Each path is a new rotation, seen through one point. The rows after it are directions, each followed by how far the rotation turns it, in degrees each step (0 if it stays put).
Each turn is a multiple of 5 degrees from 10 to 175, or 0.
Each row of a path follows its step; steps can be skipped.

step 3: [  7  20   1  -5 -15   1  29  18  -4 -11 -51 -16  -6 -12 -16  35   1  14
  10  -6  14  19  12 -16  23 -22  12 -36 -35  40   9  -6 -20 -29   5   1
   1  -3   0  15  -3  -6   8   1   2   9 -19   2  -8 -29  -7  16 -11 -28
  15  22]
step 7: [  7 -16 -10 -16 -13   9  19  17   9 -16 -14 -14 -33 -10  -6  31  36   4
  31 -21  26   6  31  12  -2  17   9  -6 -31  10 -19 -15  -3 -22  -1  15
  -7  -6   5  -3 -11 -10   0 -35 -20  32 -25   7 -23 -12 -30  30  -2 -20
  17  12]
step 12: [ -3 -12   6 -20  17   4 -14  -8   1 -20   2 -35  17  -2 -38  25  10  27
  28 -26  -8 -25  22 -15   7 -16  13 -16 -33 -11  13 -14   1  -5  -9   9
  12   8 -26  -1 -16  -4  10  14 -20  24 -47  14  17 -18   6   1 -10 -32
  21   0]
step 21: [ 12  16 -12 -33   4   1  38  -4  10 -17 -11 -19 -10  20 -17  16  18  -1
  29   2  -6  25  17  -8   5 -33  27 -32 -29  11  15   7 -26 -38 -41   1
 -14   6   2  16 -11 -21  10  12 -17  28  -2  13   3   3   4  16 -14  -3
  -7  -4]
step 22: [ 33   2  -8  -7  -1  23  22   3  25 -22 -18   1 -16 -15 -30 -19  26  26
  18   2  10  14   3   4   0  -3  15 -11 -38  33 -31  -8  -7 -41  10  20
  -3 -10 -20  20 -17  27  18 -13  -8  10 -13 -16   1  -8  16  24  28 -10
  -9   8]
step 26: [  2   0 -23 -22  22  21  20  -3  16 -14 -28 -10 -13 -20 -13  -3  15   9
  32   4 -11  18  17   5  24   5   9  27 -45  10  14   4 -17 -17  18  31
   5  13  -4 -10  11  20   2 -13 -43   0 -29  -3  19  -4  11  24 -16 -24
  11  25]
step 27: [  9 -16 -14 -28  21  12   5  -4   3 -29  23 -11  12   3  13 -14  10  -3
   9 -27  13 -13  11  -6  10   6  21  14 -37 -12 -28   6 -19 -27  13  -3
  13  -3 -47   0 -20 -15  24  -3 -42  32 -34   7 -10   0 -18  19  -8  -8
   1   0]
step 28: [  7  -2  24 -13  17  -9  18   6  -4  -4  -1  -2 -34  13   3  10  21   8
  27 -24  14   1  -1 -26   3  -3  -5   5 -22  -3 -15  -8 -13 -30 -30  14
  -2  -6  -3 -13 -20  16  -8 -13 -21  25 -51  20   9 -31   5  -6 -19 -46
  22  27]
step 34: [ 12 -10 -24 -32   8 -30  -7  -5 -12  32   6 -11   9  -4   2   4 -15  28
  32   1   3  -9  35 -20  11  -4 -27  -3 -34  15 -25 -21   0 -39  19  17
  32 -18  -1  23  -8   4  24 -16 -16  22  -7   1   9 -33  -2  10   2  -5
  -8   3]
Speeds:
[  9   1   1   3  -2   3   5   5   9   2  -9  -5   2  -6   5  -5   3   0
  -4  -5   5   7   4  -5  -2   8   2   3   4  -4  -1  -6   2   8   3   4
  -1   2   9  -3   4   7   2   2   7   2  -1  -1  -3 -11   6   7   6  -9
   4   8] => 170
[  4   6  -7   6   5   2   0   2  -2   2   3   6  14 -10  -5   3  -1   6
   4  -1   3  -4  -9   4   1   0  11   7   3   6   1  -1  -4 -10   1  -5
  -3  -2  -1   5   7   0   0   4   3  -4  -2  -3   1  -2  -4  -5   5   0
   6   9] => 155
[ -2   5  -2   2   6  -1   3  -2 -10   3   1   6   1  -1   6   6  -2 -11
   3  -7  -1   5   3   6  -3   5 -14 -12   1  -1   1  -2  -6  -2   5  -2
   1   2  -2   4   1   3  -4   9  -3  -8   5  -3   6  -6   0   3   6  -5
   3  -1] => 70
[ -4   3   3  -7  -2   1  -7   4  -1  -1   7   5  -4  -5   9  -2 -11  -5
  -1   4   3   2   4  -3   3   3   5   9   7  -6  -4   7  -9  -6   3  -3
  -6   5   5  -6  -1  -1   6  -5  -8  -2  -4   1   4  -3  -1   2  -9 -10
   3  -1] => 40
[  5   6   6   2   6   3  -4   1  -7  -7   8  -9   0   1   4  -4  -5  -6
   4  -4   4  -3   0   0   1   1  -2  11  -4  -4   4  -3   0  -2 -13   0
  13   3  -1  -1   0  -2  -3   6   7   2  -3   5  -5   0   6  -6   6  -1
   2  -7] => 95
[-4 -4 -2 -4  0 -1  5 -4  6 -5  9 -2  6  0  3 -8  2  4 10  5  6  2  5  2
  5  0 -2  4  2  7  3  3 -6  2  6  1  0  5  6  2  0 10  4  7 -3  1  2 -1
  7  3 13  2  3 11 -8  0] => 85
[-10   2   2  -4  -5   8   8   2  -5  -9  -5   0   3   0   0   0  -8  -7
   4   5   0  -3   0   5   3  -3  -5   2   1  10   5  -4   9   3   3  -2
   2  -4   2  -8   8 -10   2   3  -2   1   5  -7  -9  -2   2  -1  -6  -1
   3   9] => 65

step 5: [ -1  10  -4  21  -9 -27 -12 -22 -26 -28 -19   1 -13  14  -3 -20 -23  27
 -14 -13  30   8  32 -15   8 -39  22   5 -24   3  13  17  20 -18 -11 -36
  -9  44 -40  -4  18  -8   0 -17  -8   3 -21 -33 -11 -16  16  -4  13  22
  12   8]
step 8: [ 13 -30  21  21  30  14  -3 -25 -25  15 -18   4   4 -30   3   1  -8  27
   9  -4  17 -24  50 -14 -45   2 -18  11  16  -5  -7  -6  20  20 -25  17
 -33   9  -1 -22 -11  25   3 -34  32  18  11 -15  -6  -7  -7  15  16  -4
  16   5]
step 10: [ -3 -36   6  20  28 -18 -26  22   3 -18  -6 -17 -11 -23 -30 -24  14  11
  -1 -36   4 -11   8 -31 -33  -8  23 -13   4  17  44 -11  15  10 -27 -19
   5  -9 -11   8  22 -24 -32  -5   9  -4 -13   5  -8 -21 -11 -31  18   9
  29 -23]
step 13: [ -7 -29  -5  30  42 -15  17   9 -32   9 -17   1  -9  20   0 -17  13  27
   8 -18   3   8  20 -25   9   7 -19 -22 -39  -7 -10  28  28 -17 -11  14
  -6 -14 -14  24 -22   7 -32  10  28  -2   6 -11  -6 -23  18  49  17 -19
 -10   1]
step 14: [-27  -7 -13  -1  -7  11  -2  37   7  -4 -29 -17  -3   3  -4 -41 -48  -8
 -15  -6  16   0   9  18 -16 -16  -7  57  -5 -20   5   8   7 -14  -9 -30
 -33  24  14 -11  -3 -20 -12 -26 -27 -21   5 -12  -1 -38   5 -17  12   6
  -1  24]
step 22: [ 22 -41   2  13  21  -1 -12  14   5  12 -26  -5 -30  20 -19 -43  13  19
  10 -35  21  26   0  24  19   4   8  44   8   1  25  -5  35 -17  -1   7
  13   2  -5  30  16  25 -15  20  11   6 -22 -20 -20 -22  21   1   4  -8
   7 -17]
step 24: [  8 -15  -7  -4 -41 -16 -25   6  13   2 -45 -11  -8  -4 -12  -5   5  15
 -20   7   4 -26  -5   6  -5  27  -7  -1 -39  11  -6  39   4  -7 -41  -9
 -19  15  11  18  -3   8 -17   7   2   4  17 -22 -53   9  31  26  23 -24
  11   0]
step 30: [-22 -29  16  32  12  33 -16 -31 -26  10  17 -16  -7  10  -5   7  -2  15
   7  -3  20  -3  -6 -35  -7  25   8  19  11 -36  34  37  21  18  -6  -3
 -18  12 -21  27 -22 -29  -5  -5 -26   1  -9  10 -19 -17  31  -5 -20 -12
 -12 -15]
step 31: [ 15 -26  12  27  10 -16  15  34  -7  21 -12 -11   0 -27   2 -24   2  -2
 -22 -37  10 -14   4   1 -37  15   0  28  -3 -10 -13 -25  13  -7  -7   0
   2  -3   6 -23  20  50   0 -37  21  26   4  -8 -33 -24  23  -2  33  -9
 -16  -5]
Speeds:
[  6   1  -3  12   5  -5   3   1  -3   8   1  -8   0  -2  -9  -8 -12   1
  -1  -3  -4   9   6   1   5  -6   6   2  -2   5  -3  -2  -1   3  -2   2
   4  -3   1  -6  -9   5   7   5   0  -3  -4   3  -3  -9  -1   4  -2   1
  -3  10] => 80
[  1   7  -2   2  -6  -6   4  -1  -6   2  -1  -2   0   3  -4   3  -2   7
  -1  -1   0   9  -7   5   2   0   8  -1  -2  -5  -7   5   5  -4   3   1
  -3   7   2  14   4  -1   0   2  -2  13  -2   1  -2  -1   5   4 -11  -7
  11  -1] => 170
[ -3   5   3  -2  -1  10   1   4   0   3   1   0   3  -4   3  -3   1   0
  -4 -10   8   1  -1  -2   1   8  11  -6 -10  12  -3  -3   5   6   5  -5
   7   3  -6  -5   5   1   1   0  -6   8  -6   1   2  -1   6  -8  -1   4
  -4  -4] => 70
[ -4   6 -10  -5  -1   4  -6  -5   6   4  -6   4   0   1  -1  -3  -2   5
   8   0  10   0   6  -1  -5   4   0  -6   5  -5  -7  -7  -4  -4   2  -1
  -6  -3  -3  -1  -1  -3   9  -8  -2  -4  -6  -6   2  -6   2   4   0   9
   9   8] => 120
[  0   2  -4   4   5   0  -1   5  10   6   3   3   8  -4   0   5 -10   0
  -5   4   1   4  -8  -3   0   3  -4   9  10   0  -4   0   8  -5  -3   7
   2  -2  -8   9   6  -1   5   3  -6  -4  -4   2   5   3   3  -6   8  -2
  -5  -3] => 135
[ -1  -5  -7   3  -6  -9  -5   3  -5   3   9  -1   0  -3   2  -1   9  -1
   1  -1   1  -3  -7   0  -3  -7   5   1   6  -1  -4  10  -1  -4   1  -9
  -2  11  -3  -7  -2  -5   4  -4 -14  -3   1   0  -3   0  -5  -7  -1   1
  -5   8] => 155
[  1  -1  -3   7   5  -3  -7  -4   1   1  -5   1  -4   9   1 -10   1  -1
  -1   7   0   2  -5   5   3   3   2  -8  -2   4   3   4  -2  -5   6   8
  -3   7  -4  -6   7   3   7   7  10  -7  -2  -4   1   9  -3 -11  -6   1
   2  -5] => 65
[ -2   2   4  -7  -2  -8  -4  -4   5   0   0  -2  -5  11  -2   1  -3   3
   6  -4   3   4  -3   2   5   0  -7   4  -6  -2   3   0   3  -1  -6   0
  13   1 -11  -4  -7  -1   5  -1  -7   0   4  -9  -9   5   8   5  -3   2
  -6  -6] => 170

step 5: [ -5 -23  12 -10  18  38  34  -9   0 -15 -24  -2  -4  -6 -12   3  23  -4
   7  24 -25   8  -9  13  21  -7   9   0 -21  34 -27 -17  13  26  35 -19
 -19   5 -16   8   6   5   3   2  16 -12  18   5  36 -25  14  -4 -48   3
  20 -28]
step 18: [ -6  -1   9  12 -21   7  11 -24 -19  -3  10  24   0  -9 -12  -9 -14   5
  11  -7   6  39  -9   4  44 -22 -12  -3 -25   4  15  10  -2  31  -2  17
   5  -6  10 -28  25 -29 -10  -1  19 -22 -36 -31 -42  14   0   3  18   2
  38 -22]
step 19: [ -4 -18  -2 -25 -22  10   3  -9  -6 -41   4  10 -20  -2  14 -26  34 -19
 -17   4  -4 -16  -8 -12  28  18 -44  -6 -33 -18  18  20  -8  32  -3   8
  10  -6   8 -10 -14 -29  21 -11   3  36   4   2  -9  17  22  35  14  -9
  16  -6]
step 23: [ -1  -6  10   8   8  -9  -7 -10 -11   6   5  30 -11 -19  -7 -13 -11   2
  43 -23  -5 -10  -8 -13  18  -2   9  36   8  13 -14 -11  -6   7  40  -2
  -7  27 -11  -8   2 -22  11  -5  29  -5  31   5  22  13   7 -40 -51  -5
 -33  29]
step 24: [-14  22   0  15   6   4   3  -5  28  21   3  15   6   0  18 -27  -6  34
  23  -1  -8 -11   8  10  30  28  -8   0 -12 -10 -27 -28  11  21 -17  16
 -11   3 -29 -35   9 -21  -7  45  37  -8 -24   0  -3  21  -9 -26  -9  17
 -24 -16]
step 26: [ 20  31   6  33 -22  23  -9  -7 -20 -14  14  29  -8  -2  29 -22  -9  21
  21   7  35   5 -47 -23  21 -17 -16  -6 -13  -6  -9   1  14   9  23  23
   9  10  22 -13  15 -21   0 -11   7  23  14  17  -5   8   8  44   2  -3
  17   9]
step 29: [  7 -31  14 -28  12  -7 -28  -1   9   3  -5   2  23  17 -10 -46 -14 -12
   1  41   3 -24 -31 -22  -4 -17  10  32  -1 -15   9  27 -14 -15  22  47
  26   1   6  -3   2  -4  11  -9  17 -26   6  -1  -1  14  22  -4 -27   2
  14   4]
step 33: [ 16  13  12  51   6  20   4 -12   1 -32  10 -12   3 -10 -14 -19  13  25
  26 -34   9   6   4  -6  36  43  -7  -7  22 -17 -24 -28  23 -21   1  12
  22   8   1  16  33 -18   7  17   4  13   0   0  -5   0  -4   5 -10  35
  19 -10]
step 37: [  5 -54  16 -24  14  15 -12 -20  26 -10 -14   3 -22   7  15 -10  31 -23
   8  33   9  -4 -24   0  25 -23  10 -10 -48  31 -18  26  15   1   6  14
   8   7 -14   8  -7  21  25  15  10  -4 -15  24   5  -8  -4   3 -17  -7
   6 -18]
Speeds:
[  6   1  -9  -1  -1  -1  -4  -1   0  -4   3  -1   1  -4   3   0  -1  -1
   3  -1   0 -10  -9   0 -10   2  -2   6   3  -6   6  -6  -6  -4   3   4
   4  -1   0  -8   7   1   3 -14   2   5   9  -2   2  -3   4   7  -4 -10
  -7   1] => 115
[ -9  -1   7   7   5   1   3  -1   5   4  -3   8  -4   2  -1   0  -1  -1
   0  -4  -1   1   5  -4  -9   7  11  -2   0  -1  -1  -1 -13   7   5   7
   9   2 -12   1  -1   9   1  -2   3  -3   0   9   1  -3   0  -3  -2  -1
  -5   2] => 45
[  0  -5   2   2  -3  -2  -1   1  -1   2   2   0   1   0   0  -2   7   1
  14   3  -3   1  -1  -3   7   6  -5   1  -8   1   0   2  -3   1   4  -2
   3   8   5  12  -1   1   6  -5   4  10  -4   1   3 -12  -3   5  -5  -3
   9  12] => 100
[ 7 -5 -4 -7  1 -3 -1 -3 12 -8 -1 -2 -4  4 -3 -7 -6  6 -7  2  2  0  2  6
  3  6 -4 10  6  3 -7 -6 -7  3  3  0 11 -6  7  1 -3  4  1 10  5  3 -1 -1
  3  0 -7  3  2  3  0  4] => 80
[ -1   1  -4   5  -9   2  -5  -1  -2   0   7   1   7   6   0   3  -6   3
   6   6   9   2  -5  -4   2 -14   7   6  -4  -2  -4   2  -8  -4  11   3
   0   1   1   0  -4  -5  -2   4   1  -9  -5  -1   5  -1  -3  -2   6  -3
  -8   8] => 125
[  7  -1   1   3   0   2  -8 -10  -2 -10  -1   9  -2  -1  -1  -1  -4   4
   0  -2  -2   2   5  -1  -5  -5  -6  -4   5  13   6   6   5  -8   1   2
   7   6  -9  -1  -1   0   7  -6  -4   2 -14   0   0   6   2   4  -1   2
   1   3] => 95
[ -3  13   1   7   5   4   0   2   1  -5  -8  -5  -1  -6   9   7  -1   8
   0  -4  -9  -9   7   3   1  -7   1   1  -1   0  -4 -10  -6  -5   5   2
  -2   5   4  -1  -7  -5   3   2   0  -1   1  -4   0   0  -5  -2 -11   3
   6   0] => 40
[  6   1  -2   0  -5  -3   4  -5   8   3   0   2   0 -13   3  -2   2 -14
   0 -12   1  -2   3  -1   8 -10   3   0   2   3   6   4   1   2   2  -3
  -3  -3   0   0   2   5   7   1   2  -8   5   2  -5  -7  -8   6  -1   5
  -4   6] => 155
